128 stands for zero in the data rows.
Each pair is two rows. How far apart are they, by a hidden measure? 0 means very close, and 16 very far.
127 137 137 132 116 158 114 105 127 112 128
125 127 162 126 127 155 114 129 125 140 128 ~ 11
111 130 107 131 100 115 141 133 115 126 137
99 108 86 108 105 86 165 170 83 115 146 ~ 14
113 103 118 145 117 124 142 123 111 119 114
97 121 100 120 108 101 149 146 103 120 146 ~ 13
173 153 167 130 164 156 81 119 164 142 131
153 169 147 114 142 97 111 124 180 133 154 ~ 4
178 157 167 116 136 137 81 120 178 142 157
122 147 120 115 129 62 143 155 139 126 156 ~ 5
179 176 148 105 150 112 89 127 178 136 149
170 145 184 125 169 171 80 116 160 152 126 ~ 5
104 138 103 125 105 91 151 133 131 111 148
119 85 136 133 148 140 155 151 95 145 78 ~ 0
117 122 139 143 139 169 120 114 117 135 113
110 107 123 140 134 142 137 141 111 131 111 ~ 6
139 137 117 130 170 100 121 147 151 166 137
93 109 84 107 100 98 157 161 91 113 143 ~ 7
105 107 104 131 122 122 157 143 92 124 110
125 156 125 117 131 99 121 142 147 125 147 ~ 5
99 62 118 152 162 123 189 178 71 149 68
158 151 137 108 106 116 105 109 153 125 151 ~ 0
103 134 91 125 110 79 158 146 123 111 157
127 93 138 123 150 143 146 135 87 141 86 ~ 5
122 158 119 128 102 114 138 118 132 107 156
174 165 157 95 116 119 82 123 175 127 169 ~ 12
132 143 122 134 113 143 115 109 136 129 134
114 108 119 130 114 137 135 134 110 134 130 ~ 8
168 169 152 108 144 110 98 118 180 132 153
139 142 144 118 113 144 112 119 132 122 136 ~ 2
114 82 132 139 151 119 161 146 105 136 75
109 126 104 129 107 104 150 143 103 115 127 ~ 6
136 113 141 147 146 164 117 103 123 133 100
115 102 118 118 128 118 155 148 98 130 114 ~ 16
77 101 102 143 118 117 174 155 97 132 116
95 94 123 153 136 133 164 154 91 129 100 ~ 2
148 138 144 120 122 137 106 118 134 123 132
171 134 150 110 119 139 108 121 135 126 127 ~ 3
140 129 144 141 142 163 102 113 135 153 121
140 99 147 140 162 152 135 138 108 154 77 ~ 1
136 128 116 110 108 109 143 135 107 120 127
135 149 126 130 112 125 122 119 135 110 147 ~ 7
116 139 161 131 117 167 111 118 141 138 132
120 131 122 139 148 137 133 121 122 125 127 ~ 5
103 120 87 142 100 112 154 160 107 115 141
175 174 137 97 143 117 93 118 175 130 152 ~ 1
103 66 122 143 159 122 182 148 86 132 54
115 137 106 122 100 105 136 117 128 113 151 ~ 7
124 136 111 120 116 114 137 109 132 106 144
114 128 113 151 111 146 124 109 126 112 134 ~ 5
180 170 165 93 150 146 71 107 173 142 152
105 98 108 133 121 120 154 147 90 122 114 ~ 2
94 99 114 151 132 135 156 148 105 124 116
117 153 114 124 107 107 135 114 133 109 150 ~ 1
100 98 128 153 135 153 146 123 108 119 111
100 95 104 129 128 117 163 149 85 130 107 ~ 11
137 145 129 125 106 132 116 122 153 123 159
130 125 133 125 121 137 121 123 132 130 123 ~ 3
85 89 99 151 123 120 178 156 88 119 104
121 101 118 146 130 146 138 115 114 128 99 ~ 9
119 129 122 124 104 120 127 123 117 106 138
111 123 108 115 95 103 139 134 113 113 142 ~ 5
130 130 112 128 120 146 116 95 139 115 124
120 125 113 122 99 110 133 135 129 123 151 ~ 16
96 111 104 135 113 101 147 151 111 119 135
145 136 129 131 130 151 111 114 138 143 134 ~ 7
86 112 117 171 121 144 144 124 110 120 110
107 128 98 126 112 113 149 142 102 115 130 ~ 14
130 140 135 130 108 149 115 101 135 115 139
129 138 124 123 115 142 118 105 117 125 134 ~ 3
109 122 99 124 104 111 145 139 104 116 128
116 129 101 102 125 67 151 172 111 116 151 ~ 14
145 124 140 126 141 161 124 113 110 130 102
133 115 142 144 139 159 121 126 112 135 107 ~ 2
131 104 134 126 132 155 121 105 120 118 101
118 134 117 119 113 124 125 128 133 120 145 ~ 11
190 154 155 103 121 144 88 123 146 140 137
153 142 135 135 145 131 111 124 152 138 136 ~ 9
162 146 168 111 147 155 81 118 158 140 143
108 108 116 123 117 111 150 142 110 122 131 ~ 0
142 127 110 114 123 96 144 142 107 130 126
172 147 182 120 168 176 75 116 159 165 132 ~ 3
130 140 122 130 100 111 118 134 140 119 162
123 145 120 119 132 80 143 154 146 115 156 ~ 3
91 123 111 154 111 120 150 142 108 114 126
119 133 98 117 149 58 148 159 138 135 158 ~ 13
125 85 136 137 155 133 147 134 92 148 84
94 75 135 164 153 132 178 166 93 134 72 ~ 1
134 127 128 145 138 162 104 91 140 131 126
124 135 125 114 94 118 124 114 134 105 149 ~ 13
172 160 145 106 143 119 112 133 159 131 132
109 125 108 116 93 93 141 148 121 129 160 ~ 7
137 110 148 129 139 144 122 115 121 136 104
101 121 97 119 98 106 146 154 105 108 140 ~ 12
184 165 164 95 149 144 81 122 172 132 143
95 106 93 127 116 101 163 161 90 115 122 ~ 0
125 147 120 106 121 79 132 147 141 117 158
173 165 170 114 151 143 94 121 179 153 141 ~ 7
133 112 149 155 137 170 120 93 130 131 97
93 116 106 135 113 111 156 139 111 132 124 ~ 16
103 118 93 120 118 92 149 148 112 131 153
95 104 127 142 118 138 158 147 99 121 112 ~ 8
117 134 107 133 122 111 127 134 127 115 145
132 144 153 126 118 160 113 100 137 117 130 ~ 7
87 86 112 154 136 141 166 143 96 140 96
120 147 117 139 124 119 125 133 146 122 148 ~ 4
108 83 127 137 144 145 155 137 90 134 80
88 114 113 159 121 144 148 131 108 122 103 ~ 5
172 167 137 90 127 85 108 134 179 132 159
196 165 173 92 138 146 77 110 175 139 148 ~ 4
125 145 125 138 116 129 114 129 142 116 144
131 152 103 120 101 115 134 117 136 109 150 ~ 1
130 140 129 130 149 133 133 114 127 124 119
144 127 154 140 155 162 106 117 132 149 126 ~ 5
142 151 125 112 99 119 118 114 137 110 150
105 122 108 129 103 116 141 139 113 116 127 ~ 0
126 105 138 131 145 155 129 112 111 133 88
111 136 109 127 100 127 141 127 109 111 132 ~ 8
134 159 119 116 133 104 127 132 149 123 147
138 151 155 134 107 155 103 104 144 119 137 ~ 7
118 116 134 123 112 119 143 125 117 126 128
156 146 167 113 142 152 91 114 155 135 141 ~ 1
132 132 135 141 142 150 100 94 140 138 127
131 136 127 130 151 115 127 127 147 133 144 ~ 10
118 125 113 115 100 124 127 130 113 121 138
134 140 135 134 108 142 116 112 141 119 132 ~ 9
151 148 165 123 138 166 80 96 162 129 145
105 124 96 124 127 87 150 151 127 131 152 ~ 11
122 100 122 138 137 141 137 123 105 140 109
154 133 153 125 134 147 99 99 138 142 119 ~ 1
114 119 141 155 133 159 130 120 123 131 114
106 82 113 145 136 134 152 128 92 125 92 ~ 1
178 148 164 121 183 146 86 127 172 158 128
143 131 121 117 127 111 139 136 114 123 133 ~ 3
170 159 165 118 137 141 77 130 174 142 146
118 125 114 124 114 124 137 127 114 121 138 ~ 5
135 133 153 132 130 156 104 127 125 140 129
163 150 165 128 124 178 77 92 165 125 143 ~ 8
114 148 136 143 141 138 140 120 140 126 130
104 68 125 151 154 112 193 180 83 134 70 ~ 9
121 137 123 136 96 154 116 101 133 112 133
121 143 119 138 110 125 128 127 136 109 147 ~ 7
149 139 138 114 137 130 117 136 120 139 137
108 89 130 141 134 123 154 128 110 115 86 ~ 16
139 146 131 137 140 124 112 121 150 138 136
105 78 112 155 141 134 163 148 89 126 81 ~ 3
103 110 132 157 145 160 134 125 117 146 104
127 152 121 135 112 128 126 115 140 117 149 ~ 4
128 112 139 125 119 147 119 121 120 130 116
117 132 135 143 116 149 116 122 133 128 136 ~ 2
84 112 120 150 125 145 148 136 107 126 120
130 122 122 111 130 104 145 146 109 121 126 ~ 11
89 95 111 159 123 133 170 146 100 131 100
109 75 138 146 143 130 165 145 91 119 66 ~ 1
131 144 112 123 132 72 145 150 143 124 156
90 95 116 148 135 133 159 158 90 124 118 ~ 5
118 142 128 140 111 123 125 119 140 114 154
107 107 121 140 129 138 157 137 102 126 106 ~ 1
140 138 155 132 134 167 95 92 139 135 119
186 155 156 92 133 151 85 120 146 135 143 ~ 16
110 116 114 127 117 126 130 126 107 112 119
101 75 131 135 144 142 151 129 87 136 76 ~ 4
85 106 85 113 111 95 159 155 95 109 130
127 147 126 114 129 85 137 140 143 122 146 ~ 1
117 129 102 108 113 72 154 157 108 119 149
129 123 119 109 118 98 150 146 112 124 124 ~ 5
162 151 146 126 124 138 97 104 165 121 139
103 121 128 151 121 154 141 128 108 115 114 ~ 2
110 87 121 131 139 114 156 149 102 133 93
134 138 122 123 116 140 116 111 118 128 132 ~ 3
113 139 109 134 109 94 142 131 124 116 145
150 152 139 124 123 117 107 120 154 130 148 ~ 1
107 125 107 112 106 84 152 146 121 106 151
158 123 136 130 162 147 120 123 117 150 106 ~ 10
116 126 116 149 115 152 118 111 134 122 138
95 114 88 119 99 96 156 160 97 111 138 ~ 16
109 98 124 119 123 118 148 143 96 135 119
101 111 114 126 124 113 135 143 112 124 133 ~ 2
132 91 132 136 155 138 140 131 99 140 92
128 112 125 130 135 138 138 135 103 132 103 ~ 2
124 107 133 140 143 147 129 132 109 135 100
98 64 129 156 165 115 199 180 85 144 63 ~ 4
109 120 109 132 101 105 145 142 121 114 143
151 166 140 130 128 140 100 92 167 121 141 ~ 13
86 80 109 137 134 123 158 146 89 123 98
183 159 160 99 141 120 86 135 174 133 152 ~ 12
164 144 167 108 145 143 77 114 153 143 141
95 80 132 144 128 139 167 161 84 141 95 ~ 1
141 154 133 117 101 120 112 120 141 116 156
130 96 126 138 150 123 144 139 111 122 84 ~ 9
136 131 124 139 141 144 111 119 139 146 134
185 159 168 99 136 137 78 118 168 132 144 ~ 9
106 120 97 139 109 119 146 123 112 125 120
109 127 101 131 114 119 149 135 109 113 133 ~ 5
138 154 124 116 118 98 127 125 144 113 152
132 107 145 140 143 159 127 126 111 142 109 ~ 4
111 128 101 111 110 70 157 166 111 120 143
101 98 123 145 125 144 143 135 103 124 104 ~ 16
135 139 119 127 168 108 117 142 150 155 145
132 113 127 128 139 132 131 132 116 140 108 ~ 5
110 122 110 117 102 109 149 151 104 124 134
118 152 117 126 113 120 129 125 146 120 159 ~ 8
113 108 123 142 133 149 141 115 102 118 95
113 110 113 122 120 120 141 139 115 121 133 ~ 14
129 136 114 117 109 138 120 119 110 115 129
108 88 120 142 123 131 152 137 95 137 99 ~ 1
137 118 139 132 141 170 111 107 121 137 104
98 63 115 149 148 117 184 172 71 148 82 ~ 12
100 100 117 145 132 148 143 135 106 113 105
164 171 138 109 141 108 104 118 166 120 146 ~ 6
130 93 131 136 162 141 147 133 96 145 86
124 104 128 146 141 153 135 142 102 145 99 ~ 3
130 149 117 109 122 74 147 149 144 111 153
126 90 133 136 151 143 150 137 97 141 87 ~ 11
109 129 109 122 110 91 154 147 129 112 155
132 147 124 136 117 130 125 135 142 119 147 ~ 5
161 134 144 112 119 144 114 120 134 129 121
132 146 133 132 112 144 110 118 143 122 144 ~ 3
169 170 135 98 128 89 101 127 178 136 162
143 150 130 131 116 147 110 100 141 135 139 ~ 14
123 141 134 139 106 155 110 102 132 126 127
142 126 136 112 144 142 137 125 118 140 116 ~ 9
124 111 137 142 133 160 118 120 110 136 102
167 142 183 126 175 165 68 126 162 167 133 ~ 11
116 115 115 125 118 126 138 121 118 122 129
129 143 131 110 132 131 129 116 133 120 115 ~ 2
98 124 97 129 109 102 150 145 117 109 143
107 115 109 126 119 104 151 158 99 126 136 ~ 6
112 117 107 133 112 126 130 118 117 112 124
145 147 141 127 136 131 107 116 153 144 134 ~ 4
173 147 167 123 188 133 93 138 176 171 135
124 131 116 122 123 134 128 121 118 121 128 ~ 8
156 166 137 112 141 92 113 132 175 136 153
120 124 98 118 111 91 142 143 127 122 154 ~ 2
122 135 114 133 102 113 129 130 129 120 142
117 133 100 124 106 82 152 146 133 122 148 ~ 4
99 126 100 108 110 76 161 158 111 111 145
119 144 115 117 122 66 147 154 142 113 150 ~ 2
106 91 116 139 120 132 154 139 94 116 95
148 148 135 110 115 118 109 119 154 127 150 ~ 7
123 125 103 118 107 111 138 136 115 124 129
107 134 103 124 109 100 132 144 131 110 143 ~ 1
139 141 162 117 123 152 96 116 137 124 143
90 112 122 159 124 141 147 144 109 130 123 ~ 5
141 118 140 133 140 145 130 120 108 134 105
121 120 118 114 102 107 143 133 122 105 130 ~ 6
94 101 119 144 139 137 166 155 96 125 104
106 100 113 128 135 119 161 154 90 126 104 ~ 3
115 125 107 129 110 117 133 133 113 116 133
86 85 110 140 128 130 161 135 88 128 98 ~ 5
164 177 144 110 139 112 91 118 183 142 145
114 137 102 128 128 107 128 133 141 129 156 ~ 1
190 162 161 94 151 126 80 130 166 140 148
162 161 149 107 127 109 102 116 167 129 154 ~ 7
104 138 95 123 105 81 158 137 133 119 151
107 134 100 122 102 86 153 148 137 118 154 ~ 4
135 128 120 125 104 141 105 91 140 114 127
142 141 132 131 110 147 106 88 140 114 134 ~ 0
136 132 155 126 129 160 111 132 137 137 135
141 145 140 124 136 125 113 121 142 136 148 ~ 2
133 149 137 138 138 141 125 106 131 123 117
169 147 139 106 106 114 108 114 151 117 164 ~ 15
109 103 123 155 132 155 139 117 99 121 98
103 125 97 134 124 113 147 157 104 115 133 ~ 16
114 146 115 122 129 77 143 143 144 119 159
130 109 131 134 134 152 129 126 110 144 104 ~ 8
135 126 141 136 150 139 112 128 133 151 124
135 112 135 134 138 156 122 104 122 118 97 ~ 12
112 127 106 112 104 115 140 130 117 120 141
156 146 147 117 123 143 102 112 135 131 136 ~ 3
110 118 108 117 94 97 141 141 117 124 149
153 148 165 137 142 162 87 96 161 135 141 ~ 15
125 86 109 131 136 121 155 147 101 137 96
129 145 124 130 115 144 115 98 136 126 135 ~ 8
111 81 149 169 170 162 149 142 113 148 74
127 110 136 131 126 133 136 129 113 132 107 ~ 8
137 145 137 130 130 129 105 121 148 133 148
93 89 120 148 143 130 165 163 82 143 90 ~ 1
117 123 132 143 135 173 118 114 123 142 127
109 109 100 118 113 114 148 149 94 127 124 ~ 12
121 134 104 105 112 71 158 167 107 116 145
106 106 118 121 117 125 135 135 109 129 128 ~ 11
134 115 138 136 133 164 111 114 116 138 109
113 93 148 164 164 164 142 137 106 144 78 ~ 4
112 119 110 125 109 122 148 123 112 118 126
138 100 153 135 149 157 122 118 125 146 89 ~ 4
126 109 138 141 146 159 127 126 111 148 108
126 152 115 112 115 79 147 142 140 121 160 ~ 11
144 154 125 127 139 118 124 118 145 139 142
113 89 122 133 143 131 155 134 99 144 101 ~ 0
106 130 96 126 124 98 146 150 124 136 153
134 156 134 120 129 112 117 126 145 129 150 ~ 4
105 120 106 128 104 98 141 142 118 122 144
134 124 123 118 98 106 137 138 133 112 137 ~ 1
123 141 109 129 104 113 129 119 129 120 157
135 147 142 121 133 136 129 108 128 125 117 ~ 6
83 106 117 161 120 145 153 137 107 120 103
180 174 152 97 150 120 92 116 181 142 149 ~ 12
107 126 103 131 103 84 147 147 123 113 150
157 148 131 122 141 123 108 128 154 145 145 ~ 2
166 148 172 106 146 151 81 113 157 144 139
125 112 150 145 137 146 130 115 122 125 97 ~ 13
131 153 124 133 123 119 126 106 153 119 133
108 110 119 131 116 113 145 147 107 126 128 ~ 14
118 143 123 138 114 127 123 133 139 117 152
181 153 172 103 154 168 76 121 145 149 132 ~ 6
87 90 118 153 130 128 158 151 102 129 103
98 75 124 149 148 118 181 165 91 142 75 ~ 1
172 160 139 105 147 114 115 124 152 130 135
128 92 154 150 157 164 131 114 107 143 69 ~ 15
171 159 151 90 123 110 91 132 172 124 166
113 129 110 117 108 84 146 144 126 108 148 ~ 6
133 126 127 134 123 138 116 94 133 114 128
115 129 110 119 111 109 144 139 128 126 145 ~ 15
145 151 127 112 115 78 123 144 151 120 172
119 124 116 146 113 140 131 106 128 108 125 ~ 16
102 111 111 131 119 110 146 133 112 123 130
124 91 132 136 145 124 153 139 104 139 84 ~ 3
135 114 148 155 149 167 114 98 126 139 93
150 146 145 130 151 132 107 119 152 136 130 ~ 12
125 153 120 123 129 108 120 130 144 123 145
127 122 114 120 108 108 138 130 123 105 137 ~ 0
150 162 135 122 121 135 105 87 167 120 147
123 102 127 138 143 135 146 138 104 132 93 ~ 6
123 144 105 125 107 112 142 125 128 118 152
143 171 112 109 124 83 129 113 162 117 156 ~ 2
124 129 113 121 110 129 125 130 117 125 133
117 93 128 140 149 130 156 154 101 134 83 ~ 3
113 140 109 129 104 107 141 123 122 114 156
109 142 112 123 102 108 134 120 132 121 146 ~ 1
124 135 139 134 121 156 118 113 125 123 132
95 85 130 160 151 137 176 152 97 124 86 ~ 2
172 161 152 120 138 123 95 130 172 135 149
118 149 122 131 106 120 128 113 133 110 145 ~ 9
146 128 135 120 120 134 122 123 135 134 136
110 85 116 144 134 133 149 130 95 123 86 ~ 10
127 125 141 130 135 142 120 119 131 131 116
153 142 139 117 111 167 94 97 130 115 127 ~ 2
167 156 151 113 125 126 97 110 159 126 143
131 113 146 136 120 153 129 135 119 124 114 ~ 1
144 137 143 116 117 154 104 98 120 119 124
125 143 161 145 124 171 107 115 148 126 140 ~ 0
99 127 98 134 127 94 138 140 130 142 147
147 139 126 125 172 113 118 145 154 152 140 ~ 2
105 127 89 126 128 96 145 139 132 133 149
119 152 108 124 97 120 131 117 127 116 151 ~ 4
194 166 165 93 136 142 77 108 171 137 145
122 118 130 132 136 137 123 122 124 134 115 ~ 8
166 166 139 101 125 93 102 133 181 122 160
108 129 117 138 117 145 112 106 125 116 139 ~ 15
110 94 114 127 133 118 164 145 96 130 102
125 141 117 131 108 130 132 126 133 120 151 ~ 1
135 140 144 125 144 117 114 137 146 131 143
156 124 158 117 154 149 114 124 116 154 110 ~ 2
93 98 120 155 137 152 147 124 106 129 104
156 152 151 116 129 125 105 116 159 117 145 ~ 10
118 148 112 127 107 119 138 108 135 109 139
106 125 103 121 122 104 134 143 128 140 149 ~ 14
135 115 149 126 136 151 128 118 124 129 108
101 65 130 146 156 112 190 181 91 140 70 ~ 7
143 161 138 115 137 108 118 130 151 123 149
180 159 165 103 145 118 89 135 184 145 145 ~ 5
119 146 110 140 137 108 123 130 138 133 153
148 162 139 133 129 140 109 91 166 120 139 ~ 11
106 67 133 153 157 127 175 151 87 122 59
115 140 120 121 106 135 120 119 123 119 135 ~ 6
168 170 144 107 148 130 102 122 160 147 139
116 140 103 117 97 82 157 138 133 124 161 ~ 3
107 135 105 116 110 80 152 148 129 117 154
117 109 130 140 133 140 138 139 109 124 107 ~ 9
117 154 113 125 104 111 129 117 133 113 151
174 174 138 103 138 102 98 114 174 135 150 ~ 4
130 129 157 128 138 159 113 122 128 127 134
104 130 95 129 134 96 145 146 132 133 150 ~ 4
147 134 144 132 138 163 102 103 143 135 111
95 103 100 129 112 106 158 159 93 119 131 ~ 16
152 149 147 121 158 144 101 114 150 147 130
116 118 122 152 111 144 127 109 126 120 123 ~ 8
115 137 105 130 131 115 120 127 141 134 155
111 135 110 132 109 108 153 124 122 122 127 ~ 5
115 95 122 138 137 132 148 145 97 143 95
133 133 139 128 113 155 110 111 129 131 128 ~ 3
127 139 121 125 107 138 123 120 122 113 140
179 143 157 103 145 163 88 128 139 153 131 ~ 9
130 132 116 113 109 125 124 124 130 121 142
108 146 97 134 108 97 151 128 131 108 152 ~ 5
103 122 104 123 115 90 150 150 122 115 153
159 165 141 97 119 110 104 126 169 131 158 ~ 1
182 162 184 117 160 144 79 117 184 155 148
99 101 122 144 130 152 137 130 100 125 101 ~ 10
145 128 144 129 138 153 127 128 113 131 101
125 128 106 113 104 125 132 128 115 128 136 ~ 6
139 134 135 134 173 123 103 133 152 162 139
115 147 113 128 105 120 133 126 130 121 142 ~ 3
124 121 129 119 130 127 142 122 127 114 118
149 137 146 140 128 162 98 100 143 135 134 ~ 3
140 126 136 114 128 133 127 130 124 133 121
128 133 140 116 120 138 114 119 123 123 137 ~ 1
161 120 147 135 158 161 115 124 118 148 104
92 103 125 146 127 133 156 167 94 138 116 ~ 9
122 131 123 121 107 131 120 112 127 123 135
133 151 115 129 138 109 120 127 137 137 147 ~ 3
112 142 91 126 107 92 144 133 123 120 156
132 149 123 97 120 69 134 140 148 116 165 ~ 8
138 131 112 116 106 135 127 125 120 123 145
107 143 111 125 97 110 132 115 129 114 149 ~ 5
86 99 110 139 115 120 175 151 93 129 110
141 139 121 124 165 113 113 139 151 159 140 ~ 4
105 101 113 122 128 121 144 147 95 138 121
175 159 174 94 138 124 98 136 176 135 147 ~ 4
110 120 121 138 113 133 130 112 123 115 131
154 119 147 123 155 150 115 122 119 156 98 ~ 5
113 108 120 141 117 134 139 125 117 125 121
117 110 112 144 121 148 126 115 114 131 105 ~ 5
157 160 125 112 157 86 119 143 170 155 151
176 163 165 105 144 123 89 121 181 137 150 ~ 3
137 111 140 146 155 165 111 106 121 134 98
143 107 156 143 150 161 109 113 123 150 96 ~ 5
122 88 129 134 141 122 148 145 100 135 97
117 156 118 129 96 117 133 111 131 112 145 ~ 5
133 150 136 137 124 145 114 126 139 118 147
123 144 153 139 122 172 106 111 143 122 134 ~ 5
168 168 136 115 135 100 109 123 176 133 153
151 168 110 111 119 83 124 120 161 117 153 ~ 2
122 145 131 141 117 131 124 118 143 116 149
107 151 103 130 112 97 148 122 127 106 152 ~ 1
93 100 124 151 125 144 152 149 97 135 112
132 130 124 125 130 152 116 104 129 138 125 ~ 6
85 113 121 166 128 151 144 140 110 109 121
161 132 148 117 124 147 107 120 128 131 119 ~ 8
183 155 187 116 166 146 86 116 184 145 139
116 134 127 140 125 157 118 121 132 132 133 ~ 5
114 106 131 148 130 156 139 116 103 117 101
111 128 99 142 110 128 138 135 119 119 134 ~ 8
172 173 147 119 145 109 106 123 176 130 151
102 108 107 124 119 109 159 147 95 114 125 ~ 2
104 129 100 125 116 120 143 123 115 135 140
135 135 139 114 117 136 121 136 123 121 132 ~ 6
128 133 136 133 116 155 113 102 121 128 129
124 143 110 125 108 111 140 129 129 107 146 ~ 6
156 150 166 132 132 177 74 93 161 129 138
120 139 114 131 104 139 122 108 117 114 144 ~ 3
113 85 141 164 176 157 151 142 105 153 67
99 133 96 126 113 75 157 152 124 118 147 ~ 15
110 134 117 147 119 150 126 101 124 117 137
111 124 105 105 102 105 144 142 103 116 151 ~ 16
122 131 113 124 113 116 124 130 130 125 141
108 120 98 132 115 107 132 128 124 131 150 ~ 1
144 153 130 131 131 127 113 97 154 120 138
175 159 162 118 150 138 90 110 171 144 143 ~ 9
170 166 133 117 153 97 108 139 177 159 155
114 126 124 134 116 140 132 118 108 118 128 ~ 11
116 145 113 115 129 69 154 151 142 116 154
134 154 141 125 141 126 109 106 159 139 133 ~ 13
120 147 120 135 120 125 122 127 142 119 141
137 105 158 137 149 161 116 114 118 148 88 ~ 4
176 158 179 119 162 153 76 121 174 147 135
95 118 102 140 121 120 160 141 100 120 119 ~ 4
87 80 127 163 150 133 177 147 100 128 75
158 117 138 120 166 138 132 135 108 154 97 ~ 11
147 138 120 122 166 113 116 140 156 158 141
125 126 102 108 100 97 130 140 128 129 157 ~ 5
133 128 149 130 137 158 116 122 129 129 137
95 114 99 128 106 95 154 153 109 119 139 ~ 6
176 158 154 110 132 141 87 105 162 117 144
136 115 137 126 140 141 138 132 109 138 100 ~ 0
124 119 113 112 116 99 146 128 117 111 121
180 167 149 97 121 117 88 126 175 120 167 ~ 9
149 92 150 141 172 151 137 133 111 159 78
120 132 135 139 112 158 116 110 129 120 120 ~ 4
94 113 124 153 123 154 149 136 108 118 125
137 151 120 106 120 77 131 154 148 113 167 ~ 16
146 138 148 124 137 181 95 94 132 128 121
144 156 124 133 122 123 118 108 158 127 141 ~ 2
110 129 111 115 116 116 134 123 129 119 138
132 146 122 106 127 73 134 142 153 122 169 ~ 10
140 142 141 138 148 126 115 120 155 133 141
123 158 115 115 108 115 134 106 137 115 151 ~ 0
164 153 157 129 159 150 99 104 150 145 132
104 120 88 133 122 93 141 143 120 127 151 ~ 8
151 150 144 112 123 147 93 95 150 111 135
85 76 127 169 159 134 178 160 95 129 73 ~ 1
100 90 111 127 135 113 163 147 90 144 102
120 136 120 138 119 118 133 138 138 116 150 ~ 1
119 102 125 140 135 149 133 112 112 130 96
129 144 127 128 103 126 109 119 146 119 159 ~ 11
114 128 112 123 102 117 128 129 117 122 151
137 136 132 111 129 152 112 113 123 114 125 ~ 6
118 138 108 120 104 133 125 124 120 122 134
117 129 129 137 123 148 121 113 126 115 131 ~ 6
